The rows below come in pairs that one turn or mirror swaps. Which row does each named row swap with?
gakag: [ 15  -5 -38 -13  -1  -5 -19 -16   5  -8  10   0  21 -12  -5  17 -14  -4
  23 -39]
vom: [ 11  -7  -5  -8  11  12 -18  11 -18 -21  -1  15  20  -2  34  -3   6  21
  19  18]
Refi: [  3  -1 -12  18   0 -17   8   6  14   9   8   5 -26  -4 -56   5  -6 -25
 -10  -6]
Bebu: [-18  -2  23  14 -21   1  -4  14   1  13 -33   9 -16   9 -16 -11  12  13
 -14  23]
Diza: [-13  19  40  -3 -25  -4   3 -19  26  13 -11   0  22  12 -12  19   4  -5
  -8 -28]
Kube: [ -9  -7  25  17 -24   2  -4  15   7  13 -26  11 -14   3 -20 -12  10  11
 -17  27]
rire: [ 26  26  -5  -9 -16   9 -15 -19  28  -2  -9  19  -2   2   8 -11  -8  -2
 -22  31]
limaz: [  3  -6 -36 -12   0  -4 -14 -12  16 -17  10   2  34  -3  -5  25 -18   4
  13 -37]
foz: [ -1 -27   2  -3  32  15  -3   6 -16 -33  26  -3  -9  -8 -31  16   2 -16
  -2  19]
kav: [-35  -5  12  13  -7  15   2   1   8   9 -38   2   9  18  -1  19   9   4
 -18  27]
tep: [ -2 -21  -5   8  38  -1   2  -2 -13 -28  24  -5   0 -10 -42   7   6 -13
   9  18]
vis: [-26  -6 -16  -2  -2   9  -2  -4  14 -18 -17  -6  47   7   8  37 -11  -9
  -4  -6]
Muku: [ -2   1  18  15 -20 -15  -7  17   4  17 -24  20  -9   3 -19 -20  10  15
 -14  26]
sirus: [  1 -17  -9  -7  14   3 -13  25 -24 -15   0   8  29   0  26  -5   3  12
  26   7]
moduv: [-28  -4 -24  -4   1   2  -1  -6   9 -15 -16   0  36  16  14  40 -14 -14
 -10  -4]
tosi: [-28   0  21  17 -16   4   3   7   3  15 -32   4  -8  15 -13  -1  15  12
 -13  29]
bunen: [ 21  18  -9 -16 -21   6 -22 -26  26   0 -10  27  -4   3   7  -4  -8   5
 -19  28]
pode: [  2  -7  -8  18   0 -15   3   5  20   1  14   4 -23   2 -55   8 -12 -24
 -18  -5]
bigan: [ 11  12   0   5   0  18  -5 -20  -5  18  14  -9 -23 -11 -24   0  15  14
  38 -25]
degar: [  2  18  15   7   9  26  -1 -26  -3  13  10 -17 -34  -2 -13   2  16  14
  28  -4]
zerom: [ 18   7 -24   0   6  -2  -9 -21   0   7  21  -5   9 -14 -12   9  -6  11
  44 -35]
lufuf: [ -6 -22  -6   4   2   2  -8  30 -17 -11  -3   8  30   6  24   1   1  15
  24 -15]
Bolur: [ 18  -3  -7 -13  10  17 -17   2  -8 -24  -5  22  17  -2  33  -2   1  15
   7  31]
lipo: [  2  24  24  -9  33  -1  14  -4   0 -13  14  -1  12  16  10   0   4 -30
 -20  26]
Regi: [ 20   7 -17  -4   3   8 -10 -23  -5   5  16  -3   0 -12 -22   9  -5  14
  42 -38]
kono: [  7 -16  -6  -9  11  11 -12  18 -19 -25   6  14  23   3  28  -6   3  16
  22  17]
Digub: [-17  17  25   0 -25 -13   5 -10  25  20 -12  -4  24  10 -13  18  -3  -2
   0 -38]
fes: [ 18  -3 -23  -2   3   4  -9 -12   2   6  23   1   6 -19 -18   9  -1   3
  43 -37]
lifur: [ 14  23 -18   6 -12 -18  -4 -13  34  15  -3   9 -16   9 -30  -1 -15 -10
 -29  -1]
nug: [-29  -7  17  18 -12   6  -2  11   3  11 -32   5  -2  15  -9   5  14   7
 -22  29]
maref: [  4  11   9   4   9  23   7 -31  -2  12   0 -18 -26  -8 -25   7  18  19
  32  -8]
Kobu: [ 29   9  15 -22   8 -23  -4   3   8 -23  27  21  34   3   4  -2 -13 -22
  -8   1]
fepot: [ 20  -1 -31  -9   5  -3 -21 -17   7   1  22   2  18  -9  -9   9  -9   6
  37 -36]
duzi: [-12  21  26   5  26   4  30  -5   3  -4   7 -16   4  19  12  20  10 -33
  -7  10]
zum: [  4 -25 -10   0  39   5  12   8 -10 -20  26  -6 -10  -2 -39   6   1 -20
   3  17]
kika: [  4  11  13  20  13  29   2 -28   0  13   9 -17 -28   2 -21   1  20  12
  25 -10]
reki: [ 32  12   5 -18   0 -27  -5  13  12 -17  23  29  24  -7   2  -9 -22 -12
  -6  -2]
gizus: [ -2   5 -14  19  -5 -22   1   0  24   5   0   3 -24   9 -50   8 -12 -23
 -19  -9]
milu: [  3  -6 -13  14  10 -15   7   8   7   4  14   3 -20   7 -58   6 -13 -24
 -15  -4]
Tar: [  3 -13  -7  -1  10   1  -4  25 -25 -12  -1   4  34  -2  28   0   1  14
  29   1]
Laz: [ 32   4  15 -24   4 -15  -5   7  13 -27  29  26  30  -9   2  -5 -14 -15
  -8  -2]
genu: [-15   1  43 -21  -7  27 -10 -35  10 -21  -2   2  22  -8 -10  18  17  11
   2  -2]
Ruba: [ 23   6  -4 -11   1  13 -18  -3  -2 -20 -13  24  11  -3  31 -10   2  14
  -1  34]
Zel: [ -3  21  13   7  14  22   4 -30 -10  23   0 -20 -23  -4 -15   9  21  14
  23   6]
petig: [-17  22  34   3 -19  -8  15 -13  25  20 -12  -3  23   9 -11  19   4  -5
  -8 -27]
vodob: [  9  -8  38 -28  -3  19 -12 -33  11 -24  16  11  14 -19 -12   8  20   6
   8  19]
deru: [ 31   6   9 -22   0 -25  -9  11  14 -17  27  25  23  -2  -3 -12 -19 -15
 -11  -4]
Zilel: [ 10  11 -19   9 -13 -17  -4  -8  26  16 -10   4 -20   4 -39   3 -12 -23
 -26  -6]
fut: [-36 -10   5  10  -6  14   1   3   6   1 -36   1  24  18   6  21   6  -1
 -18  18]
padi: [ -9   7  49 -14 -12  25  -4 -38  18   0  -4  -1  10   2 -10  19  19   5
  -2   2]
vosi: [-19  10  25   3 -27  -7   5  -3  29  20 -13   2  26   6 -15  19  -6  -3
  -4 -34]
sobe: [-12 -25  -2  -3  34  -1   0   3 -13 -24  27  -8  -1  -8 -40  16   2 -19
   6  21]
sefa: [ 10  13  22 -17  35  -6  14  -3  -6 -28  22   3  22   9  12  13   2 -32
  -9  22]
nodi: [ -2 -19 -13   8  23 -13   6  14 -11 -12  24  -2 -11  -6 -52  10   2 -26
   0   4]

maref swaps with zum
genu swaps with lipo
lifur swaps with limaz
milu swaps with Regi
degar swaps with sobe
vosi swaps with reki
bigan swaps with nodi

The rows below come in pairs that one turn or mirror swaps. Which row does each named row swap with?
temiz: [-17   2 -14 -14  20 -29   9  -8  29 -15   4 -23  35  22  10  -1   9 -35
 -14  23  -1   2]
vin: [  0  11 -24 -10   3   1  -4 -22  43  33 -49  -7   1  29  13  -6 -17  -9
  12  31 -19  -5]
Furuf: [ 10  15  -1 -11 -18 -24  -2 -51  -1 -11 -21  -2  -4 -21  21 -13  17  29
  -9  -1  13  -7]
Vugi: [ 12  -4 -18 -13   1 -19  14 -27  -4 -28   4 -10  13  13  27 -31 -12  42
  19  -8 -11 -29]
sab: [-16  21 -36 -25   7 -40  33   4  23 -15  -1 -29   9  15   1   2  -5 -19
  -1   2   1 -12]
zoded: [ 36  35 -45  -9  -9 -15  47 -11  20  13   3  -2  21 -14   7 -11   5   4
  18  40  13 -16]
Nifu: [ 27   8 -18 -17 -17 -22   7 -15 -10 -25   1  -7  -2 -23  20 -21  23  26
  17   1   6 -22]
fuvo: [ 48   7  18  -2 -12 -42  13  -9 -10 -11 -26  -2  13   1  43 -27 -19   6
 -11   8 -28   9]
nunab: [ -1   0 -31   5  -2  16  19 -18  47  11 -44 -17   7  13  17 -26  -5  -7
   6  48  -6  16]
Nisug: [ 40  19 -28  10 -24 -10  28 -12  33   9  20 -21 -18   3  38 -31   3 -14
  11  46  -9  -8]
mabi: [ -3  13 -16 -13  13 -36  37  -5  16 -10  -1  -7  32  21  -7 -17 -30 -36
  -3  12   4  -7]
Sada: [ 23  29 -39  -4 -30  -8  18  14  51  18 -12 -23   7   4  25 -39   8  17
  30  13  -7 -13]
mogop: [ 23  11  -6 -14 -11 -50 -13 -35 -12 -13 -10 -17  -3  -1  12 -30  -5  32
 -11 -11 -12 -15]
rem: [ 25   3   7 -12 -12 -27 -26 -45  -1  -7 -13 -22  11  -1  16 -14  27  11
   6 -12  10   1]
tamab: [ 12  17 -13   7  12   5  52   5  17   7  -3 -15 -17 -11  40 -25   6   6
   1  38   7 -16]
rok: [ 17  38   8  22  -3 -40 -10 -10  31  -5   2 -31  28  20  -5 -18 -34 -21
  -9  24   4  -3]
zaba: [  2   1 -17  -7 -17  16  15 -12  49  22 -53 -28   7  16  25 -10   0  -5
  -5  28  -9  18]
Rab: [ 34  34 -19  10  -5 -14  -4 -21  30  14 -19 -32  41  30  11 -46 -31   0
 -19  29 -20 -27]
vedu: [ 37  35 -36  23 -12  -5  47  -8  25   6 -21 -19   7  -1  23 -14  11  -4
  45  24  -8  -7]
Tivu: [ 17  12  10  -7 -17 -38  10   1  -2   2 -16  11  10  -3  44 -15   2  25
  17   7 -53   4]
rafav: [ 40  33 -19 -21  -7   4  35 -22  18  11 -11  -5  -1 -10   5 -34  -1  27
  34  29  -2  -8]
Noga: [ -4  -7 -10 -12 -16   5  14 -23  35  25 -46 -21   6  30  31   4 -20   2
  23  35  -7 -14]
rik: [ 34   0 -34  -2  22  -9  29   0  22  26   3 -31  -3  -9   7 -27   7   4
  28  34  11  -4]
vep: [ 20   4 -13  11 -15 -40   0 -36  47  10   1 -45  23  14 -13 -24 -27  -5
 -16   9 -19 -15]
Dode: [  6  13 -13 -28  -7 -38 -11 -33 -10 -27 -13 -23  24   2   0  -3   8  25
 -12  -9  -4  -8]
sir: [  9   4  -1 -14  -2   6  18 -15  50  22 -46 -15   8  23  44  -6 -10 -21
   6  43  -7  14]
kor: [  6  29  -1 -30 -22 -40   3 -26 -16  -5 -14 -13  23  15  23 -22  -8  19
  23 -20  -6 -28]
gesar: [ 27   0 -17 -11  -1 -32   2 -33 -14 -30   2 -13  15  12  18 -24   0  36
 -24  -6  -3 -19]
dovo: [ 22  28  -4  -7 -26 -14  33 -27 -13   5 -37 -10  27   6  45 -15  14  33
  -3  15 -31  18]
Zosu: [ 20  30  19  13 -25 -25 -10 -24 -14  12 -34 -13  29   7  41 -29  -8  13
 -11   8 -36  -1]
kuv: [ 10  16  15 -11 -18 -17  16 -11  -8  -6  -8  -6  30  -4  50 -30  -5  20
  -9  -5 -48  -5]
Sibi: [ 14  10 -17 -22  18 -22  21   4  27 -14  13  -4  29  15  11   4   0 -44
  -3  21   0  -2]
lepe: [ 27  17   2  -9 -27 -13  15 -20 -15   9 -12 -14  21 -15  51 -24  23  21
   7  14 -31  24]
feb: [-13  17 -21 -11  10 -42  11  -2  23 -30   8 -16  37  14  16  11   2 -28
 -15  22  -3  -4]
zise: [ 16  37 -12  14   3 -36  15 -12  19   8 -21 -11  33  10 -17 -40 -40 -15
 -18  19  -1 -28]
ziz: [ 25  17 -32   4 -12  20  37   1  30   9 -18 -17  24 -16  10 -38   7  -2
  18  43   3  -8]
misen: [  2   0 -19   0 -20   2  15 -26  43  30 -33 -31   3  33  32  -3 -16 -17
  -3  39 -14  16]
lupu: [  1 -10  -6  10  -4   4  14 -18  35  32 -32 -28   5  22  45 -10 -16 -14
 -11  44  -7   7]
Fulop: [ 29  22 -23  45  15 -31  -5 -22  17   3  -4 -25  27  26   7 -30 -26 -13
  -3   5 -12 -27]
Did: [  2   9   2 -16  -9 -49 -10 -31 -11 -13  12  -5  19   3   0 -21  -2  37
   4  -3   1 -17]
gub: [-11  -6  -8 -20  -3 -12  26 -17  41  19 -44 -11  -5  29  23  -1 -14  -6
  20  37 -13  -7]
vebo: [ 25  30  -8  23 -10 -54  -2 -13  22  29  10  -8  34  15  21 -26 -20 -14
 -15  12  22 -10]
sut: [ 22  11  -3  11 -18 -17 -13 -23  10 -13 -11   1  17 -12  61 -22  21  23
  -3  41 -13  11]
teze: [ -1  50 -34  11 -15 -40   1 -30  10  33   9 -33  12  26   1 -34 -14 -15
   3   5 -15 -13]
palid: [-11  47  -4  13  19 -20  12 -18  11  14 -24 -43  13  20   8 -38 -13  -8
 -26  -2  -3 -21]
lida: [ 22   4 -27   1 -30 -20  51 -12  38  28   8 -23  21 -18  10  -2   2   2
  23  32 -19   8]
pif: [ -9   5 -40 -21   3 -40  26  -1  23  -9  20 -16  14  21   1   7 -15 -26
  -5  12  -3  -6]
Nibog: [ -3  -3 -22 -15  12 -41  29   8  17  -6   8  -3  22  15   1   2 -23 -20
 -22   4   3 -10]
Dige: [-18  10 -31 -24  28 -37   8  -1  25  -6   2  -8  24  19   0  -1 -12 -20
  -3   6   3 -12]
fomu: [ 26  46  -2  10  21 -48  13  -6  26  25 -24 -41  18  21   1 -34 -22 -15
  -8  22 -23   7]
Nep: [ 16  41   9  14 -15 -24  20 -48   2 -11 -31 -10  34   5  47 -14  12  17
  -4  20 -10  25]
zapen: [ 31  47   0  11  16 -26  -7 -29   7   2   8 -12  42  11   5 -46 -20   6
 -22  24 -19  -3]
Seda: [ 12  14 -25   2 -15   9  23  11  29  20  -3 -20   6  -5   9 -12  -9  13
  51  38  -2  -2]
sal: [ 29  -3  12 -13 -26  -7  17 -17  -4   5 -27  -5  21  -2  56  -5  -5  28
   0  30 -32  11]
Deso: [ 23  19  23  -9 -36 -10  12 -20  13  -2 -22 -17  22   0  47 -27  17  29
  12  30 -28  18]
Teg: [ 12   6 -32 -12  -4 -14 -11 -25 -14   2 -28 -19  16 -15   6 -23  22  33
  14 -12  -3   9]

Rab swaps with zoded
vebo swaps with Sada
fuvo swaps with Teg
rem swaps with Tivu
kor swaps with sut
Furuf swaps with kuv
Nep swaps with Vugi
lupu swaps with sab

